Turns in one plane each, and the order they were made in; the first pair answered:
Q805:
[-0.062 -0.410 2.083 -5.016 -1.160 -1.928 3.724 -2.578 0.878 0.140] -> [0.020 1.919 0.830 -5.014 0.075 -3.135 -1.569 0.901 -2.222 2.499]
[-0.847 -0.929 -1.467 2.183 2.263 -0.986 -0.182 0.448 -0.047 0.034] -> [-0.836 -0.080 -0.453 2.383 0.105 -0.322 2.557 -0.236 -0.680 -0.175]
[-0.072 -1.700 -0.598 0.081 0.731 1.234 -2.927 -1.571 0.516 1.714] -> [0.114 -1.815 0.936 0.235 -0.977 2.083 0.368 -2.711 -0.050 1.521]
Q628:
[0.240 2.620 1.375 0.392 -2.136 -0.558 1.135 1.868 -1.304 -2.287] -> [0.072 1.195 -2.142 2.805 -1.533 0.231 1.389 2.226 -1.962 0.349]
[0.817 0.432 -0.297 -0.003 -2.690 1.962 4.639 -2.781 -1.441 2.599] -> [1.033 1.499 1.765 -1.267 -3.174 1.148 4.097 -3.096 -1.264 1.041]
[1.303 0.273 1.571 -2.102 -1.115 -2.192 1.386 0.622 2.699 -3.382] -> [1.223 -0.981 -1.408 2.833 -0.151 -0.069 1.216 1.854 1.841 -3.369]
[-0.373 0.192 -0.308 -0.251 0.402 -0.830 -3.093 0.534 -0.759 1.955] -> [-0.096 0.803 1.115 -0.711 -0.014 -1.681 -2.970 0.590 -0.421 0.295]
Q6:
[-0.179 -1.339 -1.250 -0.700 -0.377 1.715 0.147 -0.779 -0.279 3.092] -> [-0.958 -1.845 0.054 -1.262 0.697 1.056 0.017 -1.841 1.263 1.755]
[0.179 2.238 -2.960 2.079 0.154 -0.154 1.875 2.998 -1.136 0.411] -> [-0.045 0.021 -0.211 -0.887 2.134 -2.333 2.479 0.256 3.050 -2.753]
[-1.110 0.751 -1.437 2.597 -0.119 0.703 2.696 0.767 0.391 -2.511] -> [-0.943 1.458 -1.579 1.333 0.077 -0.563 4.411 0.067 0.441 -2.222]
[0.464 -0.321 -0.636 -2.491 2.051 -1.698 -0.967 2.029 -0.573 2.074] -> [0.063 -1.855 0.880 -0.399 2.168 0.589 -3.505 -0.015 1.277 -0.527]
Now pairs of rows:
Each pair is 2 to 3 turns apart.
[-0.462 -2.949 0.709 1.329 1.212 2.977 -4.298 -2.465 1.159 1.061] -> [-0.194 -2.020 1.755 -3.986 1.717 -0.601 -1.845 -2.663 1.528 2.655]
Q628 Q6 Q6
[-0.644 0.647 0.287 1.321 -1.458 2.515 -2.924 0.904 -1.648 0.445] -> [-0.328 -0.671 1.325 1.194 -3.215 3.476 -0.032 -0.991 -0.546 -0.493]
Q805 Q805
[-0.135 1.537 2.238 -2.684 -2.036 -1.167 -1.885 1.064 -0.974 0.967] -> [-0.281 0.340 -0.662 1.650 -1.325 0.691 -3.759 1.736 -1.260 1.465]
Q805 Q6
[0.393 0.465 -3.976 2.627 1.427 0.155 1.316 2.047 -2.231 1.469] -> [0.579 -2.148 -2.473 -1.229 3.261 1.085 -0.622 -0.844 -0.030 4.098]
Q6 Q6 Q628
[-0.418 -0.088 -1.948 2.783 0.164 1.538 -2.291 1.152 -2.302 2.567] -> [-0.608 0.678 1.834 -1.558 0.341 -2.158 0.539 0.195 1.424 -3.247]
Q6 Q628
[0.575 -1.269 -0.267 2.075 0.401 0.966 -3.700 0.141 1.579 -1.684] -> [0.588 -2.404 -1.186 2.176 -1.468 2.625 1.226 -0.988 0.148 1.888]
Q805 Q628
[0.226 2.266 2.249 -1.316 -2.884 -0.417 2.330 0.049 -1.543 -0.405] -> [-0.670 -0.696 2.011 -0.357 0.315 0.370 -1.227 -1.926 1.754 -3.281]
Q6 Q805 Q805
[-0.153 -0.792 0.139 1.227 -1.548 -0.131 -2.734 -0.238 0.095 -0.364] -> [0.060 -1.218 -1.301 0.006 0.481 -2.049 -1.796 0.550 0.813 0.991]
Q805 Q6 Q805
[-0.186 0.089 1.356 -2.814 2.432 -2.725 -2.186 0.821 1.449 -3.316] -> [0.112 3.039 1.599 -3.630 -0.295 -1.704 -2.383 3.221 -1.314 -1.585]
Q805 Q805
[-0.730 0.824 0.611 -0.551 -1.710 -0.165 -2.428 3.289 1.032 -4.083] -> [-1.170 -2.139 -0.869 1.189 0.795 0.876 -2.399 1.894 2.961 -3.419]
Q628 Q6 Q6
[1.131 0.832 0.822 -1.968 0.007 -2.663 0.244 0.377 -1.194 1.622] -> [1.134 0.751 1.548 0.129 -2.494 -0.869 0.541 -0.308 -1.812 0.679]
Q6 Q805 Q6
[0.782 2.765 1.529 -2.661 -2.930 0.066 1.281 1.142 -2.542 1.052] -> [0.342 2.362 1.395 0.084 -3.780 2.261 -0.539 1.135 -3.146 -0.031]
Q6 Q6
[-0.406 2.327 -1.703 -1.500 0.763 -1.082 0.189 1.617 -2.564 0.903] -> [-0.416 1.215 0.037 -2.658 1.578 -2.410 0.821 0.380 -0.270 -0.428]
Q6 Q6 Q6
[0.260 0.179 1.646 -4.215 -2.055 0.264 1.274 -0.290 -1.305 3.361] -> [-0.247 -1.545 2.101 1.545 -2.491 3.962 -1.559 -1.871 0.975 -1.089]
Q6 Q628
[0.421 -0.112 0.951 -2.630 -0.312 -0.734 4.002 -1.190 -0.058 1.429] -> [0.084 0.754 1.432 1.995 -2.739 1.595 2.314 -0.393 -0.305 -2.936]
Q628 Q6
[0.155 -1.009 -3.018 2.277 1.098 0.198 0.699 0.274 0.486 1.575] -> [0.205 -0.853 0.440 0.538 0.523 -1.611 1.765 -0.092 2.300 -3.086]
Q6 Q628 Q628
[0.138 0.028 2.033 0.793 -1.662 1.079 0.925 -1.333 1.279 -1.059] -> [-0.065 1.138 2.125 0.018 -0.986 0.488 -2.541 -0.528 0.441 -1.479]
Q805 Q6 Q6
[-0.581 -1.895 -1.868 2.201 1.179 -0.315 -0.604 -1.495 1.892 -2.744] -> [-0.263 0.998 -2.892 1.848 0.477 -0.719 -3.250 1.626 -1.215 -1.055]
Q805 Q805
[-1.554 0.779 1.388 0.942 1.451 -0.664 -3.320 3.342 1.486 -5.802] -> [-1.369 0.720 -1.413 1.183 2.951 -1.854 -2.916 4.417 0.591 -3.635]
Q805 Q6 Q805
[0.294 -1.487 -0.847 -2.368 2.352 -1.452 2.673 -1.048 0.371 2.668] -> [0.316 -0.559 -2.602 0.199 1.361 -0.034 1.735 0.380 -2.305 4.122]
Q6 Q6
[-0.035 -2.472 -2.341 0.631 -0.043 0.769 6.010 -1.808 0.217 2.139] -> [0.126 -3.717 -1.292 0.824 0.419 0.917 5.126 -2.945 1.554 0.696]
Q6 Q6 Q6
[-0.780 -0.359 -0.061 -2.283 1.965 -2.418 1.266 -0.764 0.805 -1.144] -> [-0.842 0.326 1.523 0.637 -1.115 1.065 -0.668 -1.516 0.608 -3.621]
Q805 Q6
[1.534 -1.022 1.545 -1.989 -0.244 -0.872 3.390 -2.201 0.792 -0.808] -> [1.448 2.870 1.268 -0.775 -1.213 -0.997 -1.046 1.717 -2.897 -1.068]
Q805 Q628
[-0.230 -2.000 0.948 -0.114 -0.054 0.212 0.345 -1.703 2.230 -0.186] -> [-0.337 -0.654 1.181 -0.427 -1.255 0.952 -0.935 -2.187 1.388 0.783]
Q6 Q628 Q6
[-0.061 -0.317 2.052 -0.290 -1.739 1.222 -0.058 -2.773 2.121 -0.678] -> [0.731 1.298 -0.915 -0.109 -1.946 0.918 2.615 -0.097 -0.811 2.746]
Q628 Q6
[0.092 4.927 2.386 -1.062 -3.199 -0.220 -1.931 0.285 -2.036 -1.594] -> [0.105 2.521 2.651 -3.236 1.402 -3.137 -3.001 -1.236 1.597 -3.197]
Q6 Q805
[-0.094 -1.676 1.522 2.827 -1.835 2.707 1.808 -2.317 2.141 -2.236] -> [0.251 0.703 0.195 -1.169 -3.239 0.468 4.245 0.212 -1.656 2.941]
Q6 Q628
[-0.548 -0.809 2.211 0.700 -1.002 2.900 -3.689 -1.183 2.252 -3.588] -> [-0.194 -0.615 -0.596 3.303 -3.179 5.544 -1.783 -0.419 -1.571 1.383]
Q805 Q628
[0.579 3.171 0.918 -3.144 -3.121 0.512 -0.561 1.889 -3.341 0.204] -> [-0.128 -1.755 -4.472 2.932 1.493 3.610 -1.480 0.303 -2.118 2.483]
Q6 Q628 Q628
[1.023 1.931 1.267 0.838 -2.976 0.227 0.483 -0.633 -2.236 2.482] -> [0.486 1.008 2.748 -1.003 -0.643 -0.719 -4.019 -1.317 0.450 0.201]
Q6 Q805 Q6
[-1.464 -0.955 1.901 0.113 1.894 0.395 -2.174 -0.223 1.940 -2.265] -> [-1.404 2.439 1.891 -2.086 -1.138 -1.067 -1.548 2.247 -1.593 -0.008]
Q6 Q628 Q628
[0.282 0.345 1.088 -0.350 -1.620 2.526 0.465 -1.647 -1.067 -0.158] -> [0.066 0.293 -1.297 -0.374 -0.626 1.459 0.598 -0.061 -2.327 2.159]
Q805 Q805 Q6
[0.510 -0.236 1.953 0.614 -1.701 1.553 1.278 -1.451 1.404 -2.456] -> [0.596 1.428 -0.914 0.988 -1.190 1.105 -2.305 1.296 -2.066 1.245]
Q805 Q628
[1.022 1.262 0.706 2.147 -1.049 2.333 -4.081 1.411 0.072 -0.869] -> [0.750 -1.470 0.609 0.131 1.364 2.647 -4.263 -0.432 1.919 0.719]
Q628 Q6 Q6
[0.099 -0.340 0.586 -3.818 3.148 -0.936 -2.052 0.638 0.267 4.136] -> [0.595 1.579 1.803 -0.665 -1.518 3.308 -3.839 1.245 -2.654 3.123]
Q6 Q805 Q805
[-0.980 -0.087 -1.085 -1.262 1.667 -1.407 -1.824 1.434 1.956 -1.901] -> [-0.538 1.286 -1.439 1.109 -1.217 1.065 -2.430 2.063 -0.250 -1.304]
Q805 Q6 Q805
[1.098 -2.226 0.197 1.495 -0.278 1.921 -3.397 -1.498 0.387 -0.813] -> [1.343 -1.864 1.954 -0.374 -2.000 1.550 0.048 -2.764 0.782 -1.461]
Q805 Q6 Q6
[-0.819 -1.679 -0.625 1.787 -0.289 0.777 1.367 2.184 -1.524 1.976] -> [-1.378 -1.604 2.867 -0.152 -2.478 1.507 -0.527 1.171 -0.933 1.113]
Q628 Q6 Q805
